One turn or mirror swaps these rows in pairs. Which row does each one swap with?
The rows were stretched afterwards, more along some directions than others.
lavo: [  5   7  -8 -13  10   5  -3  23   2   8   0  -7   8   0  11  17  15   0
  18  -1]
pab: [  6  -9  10  -2  11   8   2   7  -5 -20  15  11   9   0   1   6  11  24
   0   1]
daber: [ -3 -12  14 -14  20  -8   8  -6  -2   0  14   3   6   3  -7 -13  10   4
 -11   6]
san: [  2 -16  10 -20  28   5   8   5   1  -2  13  21   7  17  -2   2   8   4
   0   6]
beg: [ -7  28   7 -10 -10  -8   6  13   1  -4  11   4 -11  -1  -3   5  17   4
   7   1]
nivo: [  9 -12   5 -23  20   5   3  18   5 -18   9   1  15   8  -1  13  10   4
  13   2]
nadov: [  0 -19   9  -6   5  25   2  12   5   1  -8   9  17  12   6   3  -2  -8
   7   5]
pof: [ -8  14   7  -8  -4  -1  -2   6 -14  12  10  10  -1   6   1  -8   5   6
 -11   9]
fem: [ 13 -20   4  -2  18   4   2   1   5   3   5  -1  11  -4   8  12   8  12
   2  -8]
Bes: [ -6  -5  15 -17  12  -2   8   7   2   5  21  17  -5   2 -12  -6  13   4
  -2  -3]
bati: [  2 -24  13  -7  14  -7   1  16  -2 -12  21  -5  22   1 -11   0  11  10
 -12   1]
mif: [  2 -17  18  -8  21   5   5   7  16 -17   7  -2  13   3   0   4   9   8
   9  -5]
Kud: [  2  16  13   3   8 -18   9  -1   2  -7  13  -4  -1   1 -15  -4  10   2
 -16  -6]
kitu: [ 0 10 -6  0 -3  1 -7 13  8 -1  7 -6  1 -4 14 23 14  7 23 -8]
kir: [  0  -1  16 -10  26  26   2  17   2  10   0   8   7   1   1   2  12   2
   4   8]
Suros: [  1  -3 -10   3   4  11   5  17  -5  11   3  -1   4  -5  19  12  12   8
  20 -11]
rim: [-1  7  1 -1  0  4 -8 15  4 -4 11  0  5  1 17 15  4  8 21 -5]
Limiv: [ -7 -14  22  -2   2   8  11  19  -3 -10   6   6   5   1  -1  -5   5  13
   8  -8]
zita: [  5 -19  20   0  25  15  12  -4   1  -2   1   3  11  -4  11  -3  -2  12
   6   3]
Rimar: [ -4  14   1  -9   1  -2  12  13 -15   2   8  19 -10   9   8   8   2  12
  12   1]
Zumu: [ 10 -11   7  -6   6 -12 -14   4   5 -23  12   1  11   5 -14  14  10   9
 -15   5]
duven: [-10  13  10 -19   2  17   3  17   6  -6   4  17  -9  16 -10   2  16  -3
   4  14]
Mege: [ -7  15   5  -8  -2   1   6   7   3  13  12   9 -13   0  -2  -6  13  -9
   8  -2]
galof: [ 7  1  3 -9  0 -2 -1 19  8  9  3 -4  9 -9  6 16  4 -4 12  0]
ros: [ -4  30   7  -4  -2  -5  12   6  -6   3  17   0   0 -10  -2   3  -2   7
   2  10]
Vika: [ 13 -20   3  -3  19   1   5  10  -9   7  12   5  19 -13  11   7   7  14
   1  -7]
sude: [ 11   6   4 -15  13  -7   1  11   8 -12   5   3  13  11   0  20  -2   3
  -1   7]
zef: [  3 -23   6  -1  22   9  20  -6  -4   2   1  14  -1  11   0  -9   8   7
  -4  -6]
Femav: [ -9 -15  16  -3  -1  19  11  11   1 -11   3  10 -14   3  -5  -9  17   6
   3   0]
suzu: [ -3 -13  -5  -6  13  10  11  -8   3  10  -6   0 -10   6   1  -7  16  -8
  -1   5]
Gez: [  8  -7   8 -20  17   1  -2  -4  -3 -12   4   7  -3   7 -14  -4  19   0
 -12  11]
lef: [ -7  -3  27 -14  11  -7   3   7   4  -7  21   4  10  -5 -13 -10   0   1
  -7  10]
sonol: [  9   0  11 -12   7  -2 -17  20   6  -2   0   4   8   9   0  15   7  -3
  -1   5]
fak: [-13  11  -1 -11   6   4   1   7  -5  18  12  13 -13   4   5   0  21   0
  12   1]
bek: [ -6  25  -2 -14   2   3   9  11  -5   6   4   9 -20   2  -2   1  19   1
  13   1]
Mamus: [ -1  -8   7  -8  34   3  24  20  -6  12  11   6  16  12   7  -1   8   5
   6 -10]
depuf: [  5 -16   8 -15  12   4  16   9   8  10  10  -6  16   4  15  -3  -4 -11
  10   8]
nuvum: [-10   5   8  -3 -15   8   9  -1  -5  -4   1  14  -4   8  -7  -9  -2  -5
  -3   8]
Ruv: [-10   9   5  -9   7   4  -4   2  -9  13  14  14 -10   7   7  -7  11   0
   2   6]
nufa: [  7  -8  20  -7  12  -6  16  -7   1  12   4  -2  10   3   8 -15  -8  -6
  -2   5]
mozup: [  2  -2   3 -12  17  16   6  21   1  11  -3   4   7   6  17  12  19   5
  17  -2]
Bog: [ 10  -3  21 -18  19  -5  -5   1   7  -6  22   8  16   5  -9  -4   6  -2
 -14  15]
fimon: [ 4  7 -6 -9  1  4 -2 12  1 -3  2 -5 12  8  7 16  7  3  2 14]
kiviv: [ 0 11 15 -7  5 17  4 15  9  1  2  9  6 10 13  6 -2  4 17 -1]
lunat: [  4   0  22  -8  10   2   7   3   6  -5  15  18  -5  -9 -12  -6  11   3
  -1  -5]
figut: [  8 -10  22  -5  24   6  22 -13   7  -5  11   8   1   8  -3 -11   3   2
  -1   2]
Rimin: [ -4  -4  10 -21  18   6  -2  16  -4  -6   4  23  -2  18 -15   3  16   5
 -15  10]
nup: [ -6   3   4  -7   4  16  16  12  -9  13  -1  20 -18  -3   4   1  14   6
  14  -3]
Bib: [-10  -8  -1 -13   4   4   8  25  16  -9  10  -4   6   5  -2  10  10  -6
  19  -3]
mibor: [  4 -14  11  -9   6 -15   0  12  13 -11  17  -3  19   5 -14   1   2  -4
  -8  -3]

mozup is swapped with beg
Suros is swapped with Mege
lef is swapped with zita
ros is swapped with kir

